Each row has a name. After each piece below comes the name of the row it's from, unless a question asks for something else. Each question is about the rows just above it.

[ 83 125 109 113 111 162] -> sov
[115  70 109 113 110 162] -> vok
[ 70 126 114 148 144 112] -> suvef
The one value in vok and suvef:
[70]
Which row holds [ 83 125 109 113 111 162]?
sov

[168 141 161 131 155 135 129 168 135 131 168 135 148 135 131 135 131 135
 138 168 138 135 128 141 145 131 141 155 141 148 155 128 135 131 131 128
 148 151 135 148 135 128 128 141 145 128 128 184 141 148 131 128 131 135] = mevu
[165 135 161 131 141 135 128 161 135 135 181 135 148 141 131 135 141 135
 135 168 138 135 128 141 145 131 141 155 141 148 141 128 131 131 131 128
 148 151 135 148 131 128 128 151 148 128 128 161 155 174 148 135 131 138] = Basun
[161 135 132 131 151 135 128 165 135 131 135 135 155 141 131 135 141 135
 138 168 138 135 128 135 174 131 141 135 141 135 141 128 131 131 135 128
 148 141 135 148 131 128 128 141 145 135 128 194 155 194 131 128 131 138] = Visog
[194 135 138 131 148 174 141 161 128 131 148 131 128 135 128 141 135 131
 168 151 161 138 141 165 135 140 141 135 135 155 128 138 135 194 131 135
 135 128 135 135 141 135 131 131 128 135 131 145 131 128 155 128 141 135] = Getaz
[155 135 174 131 151 135 128 155 135 131 188 135 148 135 131 155 148 135
 135 201 135 135 128 135 145 131 141 155 148 148 141 128 131 135 131 128
 148 148 135 155 131 128 128 174 141 128 128 184 141 148 135 135 131 141] = gik
[131 138 161 135 132 131 151 135 128 165 135 131 135 135 155 141 131 135
 141 135 138 168 138 135 128 135 174 131 141 135 141 135 141 128 131 131
 135 128 148 141 135 148 131 128 128 141 145 135 128 194 155 194 131 128] is which row reordered?
Visog
which: [161 135 132 131 151 135 128 165 135 131 135 135 155 141 131 135 141 135
 138 168 138 135 128 135 174 131 141 135 141 135 141 128 131 131 135 128
 148 141 135 148 131 128 128 141 145 135 128 194 155 194 131 128 131 138]
Visog
After [155 128 135 131], its row goes on with
[131 128 148 151 135 148 135 128 128 141 145 128 128 184 141 148 131 128
 131 135]

[183 131 193 153 174 158 172 180 193 183 186  87 126 113 168 112 179  93
 125  87 148 142 183 105 136 162 135 101 127  83 183 174 145 100 160  73
 182 111 148 130 129 193] : fir
[ 94 110  97 155  71 167 128  86 158 116 165  64 112 113  81 190 112 191
  92  65 134 127 116 136  93  94  80 193 140 177 181 165 108 110 185 122
 137 124 158 102 130 193] : kib
[ 94 110  97 155  71 167 128  86 158 116 165  65 112 113  81 190 112 191
  92  65 134 127 116 136  93  94  80 193 140 177 181 165 108  75 192  77
 158  79 177 153 175 114] : vitod
The rest of the row after [ 65 112]:
[113  81 190 112 191  92  65 134 127 116 136  93  94  80 193 140 177 181
 165 108  75 192  77 158  79 177 153 175 114]
Put [ 65  65  71  75  77  79  80  81  86  92  93  94  94  97 108 110 112 112
 113 114 116 116 127 128 134 136 140 153 155 158 158 165 165 167 175 177
 177 181 190 191 192 193] back in order: which row is it?
vitod
[ 94 110  97 155  71 167 128  86 158 116 165  64 112 113  81 190 112 191
  92  65 134 127 116 136  93  94  80 193 140 177 181 165 108 110 185 122
 137 124 158 102 130 193] is in which row?
kib

[111 118 139 157]  lesu
[102 121 126 174]  bonok
[163 160 129 105]  noked
[114 121 123 159]  tuben
[107 127 131 161]  tav
[115 132 125 149]  novok
[118 117  52 118]  tinir
[127 129 125 118]  niv
[125 127 118 129] is which row reordered?
niv
Is [113 121] printed in one of the named rows, side by side and in this order?
no
After [121 123], its row goes on with
[159]
Among the named rows, does one hold [117 118] next to each other, in this order?
no
Is [123 121 114] printed in one of the named rows, side by side and in this order?
no
Put [149 125 132 115] back in order: which row is it?
novok
Which value is in both tinir and niv?
[118]

[150 190 154 149 151 151] : palal
[134 155 155 149 149  94] : riv
[149 155 149 155  94 133] : lopub
Shared by riv and palal:
[149]
Put [151 151 149 154 190 150] back in order: which row is it?
palal
Go on from [134 155 155 149 149] to the end of its row.
[94]
After [155 149 155  94], its row goes on with
[133]
Which value is in both palal and riv?
[149]
Go on from [155 155 149] to the end of its row.
[149  94]
[ 94 149 149 155 155 134] is which row reordered?
riv

[138  87 144 163 163 141 129 127] -> nidu
[116 106 135 151 158 142 131 126] -> reg
[121 128 108 116 126  92  92 143] -> Temez
[152 177 176 200  88 139 126 127] -> fitom
[115 106 101  87  95 110  91 131] -> gur
[115 106 101  87 165 136 127 129] -> Puz
[115 106 101  87  95 110 116 131] -> mul
[128 128 129 132 133 128 130 130] -> kegi
[123 120 117 120 132 126 127 132] -> panuv
[123 116 140 129 122 128 156 136] -> Nafa
Does one of the named rows hold [125 127] side by side, in this order?
no
Among the named rows, does one hold [163 141 129] next to each other, in this order?
yes
Shared by gur and nidu:
[87]
Go on from [139 126] to the end of its row.
[127]

[109 125 134 129 139 112 130 119 111 149 124 128 126 126 114 130 133 113
 128 144 123 122 107 127 124 153 142 124 133 160 143 156 130 117 112 151
 115 146 142 120 132 143 133 136 115 120 114 152 128 133 117 142 128 151
 115 111 119] = fola
[151 138 125 125 117 152 125 139 138  97 138 134 130 139 148 125 120 156
 111 122 128 130 146 131 135  99 116 129 134  93 102  98 124 138 143 102
 130 120 118 134 127 119 129 119 138 131 152 115 124 122 135 112 129  93
 140 140 135] = nav
[123 128 129 130 123 126 129 134 129 126 128 131 127 129 126 126 126 131
 126 127 127 126 131 125 130 128 127 129 126 131 128 126 130 130 134 128
 131 128 130 129 129 132 128 128 130 127 129 126 125 131 124 124 128 119
 128 134 130] = kes
[127 136 132 124 137 123 131 136 134 126 121 133 134 128 120 122 127 133
 129 133 125 131 124 130 135 133 123 125 126 129 125 126 125 125 117 127
 129 132 130 126 123 126 131 123 134 127 125 131 125 132 137 130 133 140
 134 133 117] = dakug
[127 127 127 126 127 131 128 128 131 135 129 128 126 131 128 130 126 123
 124 127 127 129 129 132 130 125 127 126 131 128 125 135 124 122 125 126
 130 127 128 125 131 131 127 128 129 125 121 121 134 128 125 124 124 132
 129 128 132] = Tipeg
[107 124 135 130 141 110 130 117 110 154 123 128 125 125 111 131 135 110
 129 148 122 122 105 126 123 162 145 123 133 164 150 159 131 116 110 161
 111 151 143 117 132 145 133 137 114 119 111 158 128 134 116 143 127 154
 114 110 118] = kig
[127 131 129 127 128 130 128 131 124 134 131 130 127 134 131 128 126 131
 119 131 126 126 127 129 130 126 128 126 134 132 126 130 127 123 129 128
 125 130 130 125 129 129 130 129 128 127 123 129 126 128 124 128 128 126
 129 128 126] = zofon
[127 116 116 130 114 144 124 114 148 146 142 118 115 134 140 140 124 111
 113 113 128 126 135 136 121 110 132 128 133 126 147 148 124 117 137 123
 134 115 127 124 144 140 115 134 119 123 115  96 149 122 112 117 107 118
 118 118 153] = nebo
[128 131 129 125 132 126 129 133 133 131 124 130 129 129 124 126 127 129
 126 130 126 130 127 131 133 129 125 126 130 128 125 130 125 124 120 126
 129 130 130 125 127 128 129 126 132 126 123 126 129 130 130 126 129 137
 131 131 122] = lolu
which: [127 131 129 127 128 130 128 131 124 134 131 130 127 134 131 128 126 131
 119 131 126 126 127 129 130 126 128 126 134 132 126 130 127 123 129 128
 125 130 130 125 129 129 130 129 128 127 123 129 126 128 124 128 128 126
 129 128 126]
zofon
Put [126 128 129 126 128 128 124 128 126 129 123 127 128 129 130 129 129 125
 130 130 125 128 129 123 127 130 126 132 134 126 128 126 130 129 127 126
 126 131 119 131 126 128 131 134 127 130 131 134 124 131 128 130 128 127
 129 131 127] back in order: which row is it?
zofon
Does one of the named rows hold [136 132 124] side by side, in this order?
yes
Put [129 128 125 130 130 125 129 129 130 129 128 127 123 129 126 128 124 128
 128 126 129 128 126 127 131 129 127 128 130 128 131 124 134 131 130 127
 134 131 128 126 131 119 131 126 126 127 129 130 126 128 126 134 132 126
 130 127 123] back in order: which row is it?
zofon

[136 157 147 122 117 120 137 148 108 150 169 115 129  98 152 104] -> Sime
[138 161 126 148 131 132 147 141  91 159 150 129 123  60 155 111] -> Muk
[136 157 147 122 117 120 137 148 108 150 169 115 129  87 152 104] -> Tato
[132 149 140 127 130 128 133 150 111 157 150 128 155  93 143 117] -> nuvu
Go on from [150 128] to the end of its row.
[155  93 143 117]
Does one of the named rows hold [129  98] side by side, in this order?
yes
Where do [136 157 147 122 117 120 137 148 108 150 169 115 129  87 152 104] appear?
Tato
The row with [136 157 147 122 117 120 137 148 108 150 169 115 129  98 152 104] is
Sime
Which row holds these entries in another order? [104 136 157 147 122 117 120 137 148 108 150 169 115 129  98 152]
Sime

[165 150  83 148  96] = gadi
[183  95 100 142 174] = tipes
[109 135 120 127  93] = poba
[142  99  95 174 183] = nosa
[174 129  95 142 183] = Pabem
[110 203  76 198 121] = muna
[124 151  83 172  71] = kife
[142 183  95 174 101] = Kanim
[127 149 161 131  92] = Das
[135 134  95 175  73] = rulu
[146 176 109 142 175] = Pek
[174  95 183 100 142] is which row reordered?
tipes
[101 174  95 183 142] is which row reordered?
Kanim
After [176 109], its row goes on with
[142 175]
After [150  83], its row goes on with
[148  96]
[ 95 100 142 174 183] is which row reordered?
tipes
After [146 176], its row goes on with
[109 142 175]
Does one of the named rows hold [142 183] side by side, in this order?
yes

[158 142 140 116 118 143 118 123 134 140 160 179 120 171 155 126 143] -> zitu
[123 118 118 142 155 160 171 143 158 134 117 143 140 179 126 120 140] -> ges
[170 113  85  98  87 138 135 100 132 127 146 125 139 134 120 152 114] -> tirul
[170 113  85  98  87 138 135 100 109 144 136 149 129 164 168  81 142] -> mutu
[110 121 175 164 172 110 116 169 137 122 154 128 126 131  99 163 110] -> fusep
The rest of the row after [125 139]:
[134 120 152 114]
Which row holds these entries in another order? [171 155 126 143 158 142 140 116 118 143 118 123 134 140 160 179 120]
zitu

[ 84 123  95  64 106] -> vuti
[ 91 105 116 128  87] -> pubu
[114 119 130 117 127] -> Dudal
[ 84 123  95 100 188] -> Rinu
[102  89 113 120 100] -> Tuv
[ 91 104 140 109 110] -> Rorik
[ 84 123  95 109 106] -> sekeg
[115 122 124 132  99] -> fudul
After [ 91 105], its row goes on with
[116 128  87]
After [124 132], its row goes on with
[99]
Does one of the named rows hold [117 130 119 114] side by side, in this order?
no

[129 129 131 141 129 128 117 114 101 127] = Vomik
[118 177 180 118 125  49  63 153  90  73] = zof
[101 154 157 118 124 119 134 117 130 112] = pira
[130 147 134 164 112  79 102 153  96 123] = Gipak
[127 121 125 133 128 121 123 130 129 127] = nos
[134 153 144 184 126  95 107 147  99 118] = refu
[124 135 128 149 129 115 118 146 130  99] = Mep
[130 111 119 154 117 124 118 157 101 134] = sibe
Which row holds these entries in another order? [144 184 126  95 107 147  99 118 134 153]
refu
Put [134 101 157 118 124 117 154 119 111 130] back in order: which row is it?
sibe
Which row holds these entries in another order? [119 111 157 117 130 118 154 134 124 101]
sibe
Go on from [118 124] to the end of its row.
[119 134 117 130 112]

[129 114 160 126 115 132 139 147]  kora
[139 161 132 130 115 168 159 154]  razag
[151 160 145 177 161 168 159 154]  tum
[139 160 132 130 126 115 147 114]  doz
Among the named rows, does one hold [154 159 168 115] next to each other, in this order?
no
After [126 115 132], its row goes on with
[139 147]
Does one of the named rows hold [160 154] side by side, in this order?
no
[114 115 126 129 132 139 147 160] is which row reordered?
kora
The rest of the row after [139 160 132 130]:
[126 115 147 114]
The one value in kora and tum:
[160]

[106 106 126 151] : Runi
[101 101 119  94] : Rif
[110 110 134 145] : benu
[ 55  55 113 181] : bisu
[ 77  77 124  56] : teke
[122 122 118  94] : fek
[101 101 119  95] : pibi
[113 113 119  71] : kitiv
[139 139 119 127] : Revi
[126 139 119 139] : Mivi
The one value in kitiv and bisu:
[113]
Does one of the named rows hold [110 134 145] side by side, in this order?
yes
Put [ 94 118 122 122] back in order: which row is it?
fek
After [113 113 119], its row goes on with
[71]
Put [127 119 139 139] back in order: which row is it?
Revi

